In the data rows, the value 128 means zero.
Here are some points:
(93 141 135 158 81 141 126 157 160 107 127 105 160 70 141 162)
(163 120 114 89 175 179 91 174 122 127 147 102 111 99 103 218)
(98 140 130 160 87 139 122 165 158 107 131 114 144 85 148 162)
(100 140 121 156 100 140 125 169 155 109 136 125 123 102 151 166)
(128 145 120 94 183 151 70 173 110 159 161 109 107 102 114 189)
(159 123 115 85 180 175 87 176 121 131 150 99 112 99 103 221)
(141 136 118 87 187 159 78 175 115 146 159 103 112 101 107 208)
(97 147 121 150 111 139 124 169 155 112 131 133 112 106 145 164)
(129 145 120 93 185 151 71 173 110 157 161 108 108 102 113 191)
(129 145 120 93 184 151 71 173 110 158 161 108 108 102 113 191)
(93 141 135 158 81 141 126 157 160 107 127 105 160 70 141 162)
(97 147 120 150 111 140 125 169 155 112 132 133 112 106 146 164)
(99 140 128 159 90 139 123 167 157 107 132 117 138 90 149 162)
(134 142 119 90 187 153 74 174 112 153 161 106 110 102 110 198)
(161 121 115 86 178 177 89 175 121 129 149 100 111 99 103 220)
(99 143 116 152 110 142 128 169 155 111 137 132 110 110 150 168)
(97 147 121 150 110 139 124 169 155 112 131 133 113 106 145 164)
(125 143 123 96 174 153 71 170 109 161 158 108 106 103 116 184)
(125 144 123 96 177 152 70 171 109 162 159 109 106 102 116 184)
(127 145 121 94 182 150 70 172 109 160 161 109 107 102 114 187)
(92 141 135 158 81 141 126 157 160 107 127 105 160 70 141 162)
(97 148 122 150 110 139 123 168 155 113 131 133 114 104 144 163)
(126 141 124 95 173 154 71 169 110 161 157 108 107 103 116 185)
(162 121 114 88 176 179 90 175 122 128 148 101 111 99 103 219)
(100 141 120 155 102 141 126 169 155 109 136 127 120 104 151 166)
(97 147 121 150 110 139 124 169 155 112 131 133 113 105 145 164)
(137 139 118 88 187 156 76 175 114 149 160 105 111 102 109 203)
(96 141 133 160 83 139 123 162 159 106 128 110 152 77 146 161)
(148 131 117 84 185 165 81 176 118 140 156 100 112 100 105 215)
(97 147 121 150 110 139 124 169 155 112 131 133 113 105 145 164)
Then 24 other points, each followed by its number:
(99 143 116 151 110 142 128 169 155 111 136 133 110 110 150 168) 0
(99 140 126 159 92 139 123 167 156 108 133 119 134 93 150 163) 1
(99 140 125 159 93 139 123 168 156 108 133 120 133 94 150 163) 2
(94 141 134 159 81 140 125 160 160 106 128 107 157 73 143 161) 3
(99 144 117 150 111 141 128 169 155 111 135 134 109 110 149 167) 4
(96 141 132 160 84 139 123 163 158 106 129 111 149 80 147 161) 5
(97 141 132 160 84 139 123 164 158 106 129 112 148 81 147 161) 6
(125 143 123 96 175 152 70 170 109 161 158 109 106 103 116 184) 7
(100 142 117 153 108 141 128 169 154 110 137 131 113 109 150 167) 8
(97 147 120 150 111 140 125 169 155 112 132 133 112 106 146 164) 9
(125 143 123 96 175 152 70 170 109 161 158 109 106 103 116 184) 10
(98 145 118 150 112 141 127 169 155 111 134 134 109 109 148 166) 11
(98 145 118 150 112 141 127 169 155 111 134 134 109 109 148 166) 12
(158 123 115 85 180 175 87 176 121 131 150 99 112 99 103 221) 13
(98 146 119 150 111 140 126 169 155 112 133 134 110 108 147 166) 14
(96 141 133 160 83 139 123 162 159 106 128 110 152 77 146 161) 15
(100 140 124 158 95 139 124 168 156 108 134 121 130 96 150 164) 16
(96 141 132 160 84 139 123 163 159 106 129 111 150 79 146 161) 17
(93 141 134 158 81 141 125 158 160 107 127 106 158 71 142 161) 18
(92 141 135 158 81 141 127 157 160 107 127 105 160 69 141 162) 19
(98 145 117 150 111 141 127 169 155 111 135 134 109 110 149 167) 20
(136 140 118 89 187 155 75 175 113 151 160 105 111 102 109 202) 21
(98 145 117 150 111 141 127 169 155 111 135 134 109 110 149 167) 22
(97 148 122 150 110 139 123 168 155 113 130 133 115 104 144 163) 23
Which two of these numbered points are nearest to each point below by angle, seen from the average point of the first points? Their numbers follow each, nearest first.
(97 148 122 150 110 139 123 168 155 113 130 133 115 104 144 163) > 23 9
(100 140 125 158 94 139 123 168 156 108 134 120 132 95 150 164) > 2 16
(97 148 122 150 110 139 123 168 155 113 131 133 114 104 144 163) > 23 9
(92 141 134 158 81 141 127 157 160 107 127 104 160 69 140 162) > 19 18
(95 141 134 159 82 139 124 161 159 106 128 108 155 75 144 161) > 3 15
(162 121 114 88 176 179 90 175 122 127 148 101 111 99 103 219) > 13 21
(163 120 113 91 174 180 92 174 122 126 146 103 111 99 103 216) > 13 21
(161 122 115 86 178 177 89 176 121 129 149 100 111 99 103 220) > 13 21
(100 142 117 153 108 141 128 169 154 110 137 131 113 109 150 167) > 8 0
(97 146 119 150 111 140 125 169 155 112 132 134 111 107 146 165) > 9 14
(97 147 121 150 111 139 124 169 155 112 131 133 112 106 145 164) > 9 23
(96 141 133 160 83 139 123 163 159 106 129 110 151 78 146 161) > 15 17
(98 140 130 160 87 139 122 165 157 107 131 114 143 85 148 162) > 6 5
(100 140 122 157 99 140 125 169 155 109 135 124 125 101 151 165) > 16 2
(94 141 134 159 82 140 124 160 160 106 128 107 156 74 144 161) > 3 18
(98 140 128 160 89 139 123 166 157 107 132 116 140 88 149 162) > 1 2
(100 140 121 156 100 140 125 169 155 109 136 125 124 101 151 165) > 16 2
(158 123 116 85 180 175 87 176 121 131 151 99 112 99 103 221) > 13 21
(92 141 134 157 81 142 127 156 160 107 127 104 161 69 140 162) > 19 18
(160 122 115 85 179 176 88 176 121 130 150 99 112 99 103 220) > 13 21
(158 123 115 85 180 175 87 176 121 131 151 99 112 99 103 221) > 13 21
(100 141 119 155 104 141 126 169 155 110 137 128 118 106 151 167) > 8 0
(159 123 115 85 180 175 87 176 121 131 150 99 112 99 103 221) > 13 21
(163 120 114 89 175 179 91 174 122 127 147 102 111 99 103 217) > 13 21
(159 123 115 85 180 175 87 176 121 131 150 99 112 99 103 221) > 13 21
(163 120 113 91 174 180 92 173 122 126 146 103 111 99 103 216) > 13 21
(100 142 116 152 109 142 128 169 154 111 137 132 111 110 150 168) > 0 8
(99 144 116 151 111 142 128 169 155 111 136 133 109 110 149 167) > 0 4
